In the data rows, 128 means zero.
In each pair of rows below, the second row is the first one turned about zero in one of four ways (a turn may also mirror it), with some noise and a change of scale.
Each pair is followed by the number of its way, counting from 0 in the order the ways first appear.
[147 139 118 121 142 122 104 143]
[118 100 129 124 161 154 117 142] 0

[100 192 118 255 116  38 204  43]
[180 241 184 217 224   7 206 118] 0

[137 185 153  94 138  31 138 124]
[202 164 168  48 157 103 155 132] 1

[139 155 103 154  91  89 124 114]
[163 154 117 136 132  69 168 119] 1

[ 98 104 148 231 131 149 145  81]
[104 165 144 208 159  70 102 127] 0

[173 134 131  87 149  94 210 104]
[206  91 113  78 105 163 173  90] 1

[205 151 173 128 193 102 207 115]
[160 112 131  71 112 193  30 194] 2

[109 111 105   0 198 143 161 163]
[ 82  86  94   0 123 219  91 156] 1

[116 192  44   0  43  69 201  99]
[113 177  47   0  65  92 230  98] 0

[134 115 147 149 135 153 111 147]
[131 144 143 180 118 129 116 149] 0

[122 154 115 129 112  76 146 123]
[ 90 118 141 175 140  85 129 147] 3

[157 177 169 235 141  42 124 132]
[197 113 198 233 181 122 126 132] 3

[126  97 139 161 119 145 121 119]
[118 133 124 168 127 106  97 148] 0

[121 128 132 159 104 129 121 121]
[135 135 161 151 136 110 105 149] 0

[ 55  94 128 204  91 163 130  86]
[145  64 120 156 112 213 148  92] 3

[119 145 137  42 183 120 171 141]
[125 112 154  45 123 185 135 137] 1

[176 145 154  90 157 126 124 164]
[148  67 128 105 132 170 174 128] 0

[ 82  77 156 150 138 165 100 134]
[140 115 131  81 120 183 135 132] 3

[  0  56  79 255   0 176 114  42]
[117   0  70 202  16 255 128  45] 3

[121 112 120 139 123 154 121 137]
[117 123 122 156 124 114 104 146] 0

[114 128 129  45 209 113 160 147]
[ 96 136 142  66 201  88 152 168] 3

[105  57 179 183 106 187  41 167]
[ 91 100 198 205 116 108  64 188] 1

[130  95 128 175 156 150 165 131]
[109 135 108 205 134 122 149 134] 0

[162 136 139 128 169 154 117 163]
[153 132 130 138 136 169  92 152] 1

[ 12  74 115 162 110 168  29 170]
[ 51 137 132 133 143 110   0 223] 0

[115 137 114 112 164 124 153 128]
[ 96 126 100 118 147 135 176 119] 0

[111 119 123 104 149 129 149 128]
[107 137 122 101 156 111 144 123] 3

[181 145 113 129 140 205 109 142]
[173 133 102 141  97 199 112 115] 0

[136 110 114 124 116 163 136 111]
[115 108  92 149  89 133 113  94] 1

[113  91 165 145  90 179   0 168]
[ 45 161 182 155 131  65   0 171] 1

[127 125 141 175 114 126 117 149]
[152 114 131 147 141 161 119 131] 3

[196 136 135 128 155 125 117 147]
[162  86 129 135 130 142 134 112] 0

[145 192 110 152  86 112 122 117]
[150 195 107 132 119 100 159 130] 1

[115  87 208 250 165 156  92 158]
[255 100 185 131 164 223 147 138] 3

[177 159 126  77 133  90 162 136]
[149 139 120  57  74 138 126 126] 2

[168 167  56   0 116  46 212 114]
[  0 151  97 106 129   0 151 138] 3

[175  91 153 178 115 178 107  38]
[128 120 158 219  98 144  98  27] 1

[ 88  80 171  95 169 185  69 171]
[ 60  63 158 114 186 176 197 106] 2

[130 171 142 146 169  32 182 131]
[204 114 152  84 186 116 203 134] 1

[160 154 138 123 126  94 144 115]
[162 140 127 112 122 118 133  91] 1

[134  92 207 160 208 169 131 152]
[214 107 173  79 175 173 158 141] 3

[ 83  99 132  41 157 116 139 150]
[ 89  83 132  58 133 147 131 145] 1

[ 99 125 132 209  75 114 102 122]
[107 156 160 206  91  93 117 125] 2

[103 132 132 103 121  76 138 117]
[114 120 153 100 153 112 154 129] 0

[122 109  99 133 105 181 122 106]
[165 126 140 165 149 137 172 111] 2

[ 97 100 126 148 112 140 107 121]
[ 55 105 128 152 145 110 123 122] 1

[ 77 131 129 164 171 132 120 144]
[140 121 129 147 179 177 136 133] 3

[ 82 199  95 178  87 103  82 149]
[108 112 137 218 126 200  82 156] 3

[ 77 115 137 150 102 117  79 131]
[ 59 135 142 146 145  60 113 137] 1

[131  89 138 142 114 163  84 124]
[123  99 133 140 160 142 167 114] 2

[184 135 145 120 160 128 129 158]
[154  98 141 150 125 189 144 129] 0

[173 167 126 135 128 102 118  88]
[195 161 134 124 136 130 114  76] 1

[122 109  97 133 181 128 132 154]
[114 103 103 157 140 117 128 141] 0

[ 94 106 141 109 173 129  96 174]
[ 80 100 145  91 174 115  92 170] 1

[ 79  81 152 213  53 188 131 127]
[121 147 203 235 138 115 194 149] 2

[150 118 109  96  94 161 115 123]
[140 169 112 112 100 124 133 119] 3

[150 136  75   0 126  58 216 124]
[194 169  89   0 149  50 137 162] 2

[158 131  71  18 104 151 165 115]
[139 131  63  54  39 155 142 103] 0

[137 114  94 100  92 164 109 134]
[168 129 100 117 127 146 183 118] 2

[141 114 136 137 114 152 129 112]
[117 123 151 148  91 146 120 135] 1

[167 157 147  66 181 110 215 131]
[129 106 117 135 122 158 225  76] 0

[166 152 143 129 103 129  99 143]
[133 110 123 119  93 156 146 110] 2

[ 80  79 106 118  80 162  96 106]
[137 158 106  94  77  82  39 156] 0

[179 197 121 247 108  91 117  72]
[194 205 144 239 153  93 150  65] 1

[164 170 137 127 128  99 130 106]
[179 147 146 119 122 134 110  80] 1

[ 96 104 117  92 111 157  31 162]
[ 86 105 131  90 145 155  22 167] 0

[142 138 114  47 164 101 164 111]
[152 134 116  53 141 163 142 115] 1

[133 103  90  99 104 125 157  96]
[116 114  76 131  87 106 147  89] 1

[134 122 133 165 149 115 137 125]
[158 111 118 130 145 115 154 116] 3

[136 168 122 147  78 103 146 121]
[149 160 150 112 122  96 154 132] 0

[132  85 119 109 102 197 143 118]
[ 88 120  99 147  70 152 108 133] 1

[210 148 108  18 176 162 112 181]
[157  76  74  91 109 255 148 112] 0

[119 193 137 152 105  74 119 111]
[100 129 158 194 125 145 107 134] 3

[127  95 111 152 142 193 142 142]
[110 102 118 204 138 184 104 162] 1

[225 180 165  86 188 135 148 193]
[221 166 138  79 118 218  86 200] 1

[ 63 125  73 250   0 124 128  70]
[139 219 117 255 111  30 173 104] 2

[155 108 161  96 171 155 128 158]
[155 100 151  92 152 185  75 144] 1

[127 105 126  98 136 104 146 128]
[132 105 106 101 119 118 131 130] 1

[ 96 176 155 176 155  96  86 138]
[ 49 130 104 174  92 145  95 111] 2

[113 113 118 116 138 133 142 139]
[131 146 128 132 145 118 150 150] 2

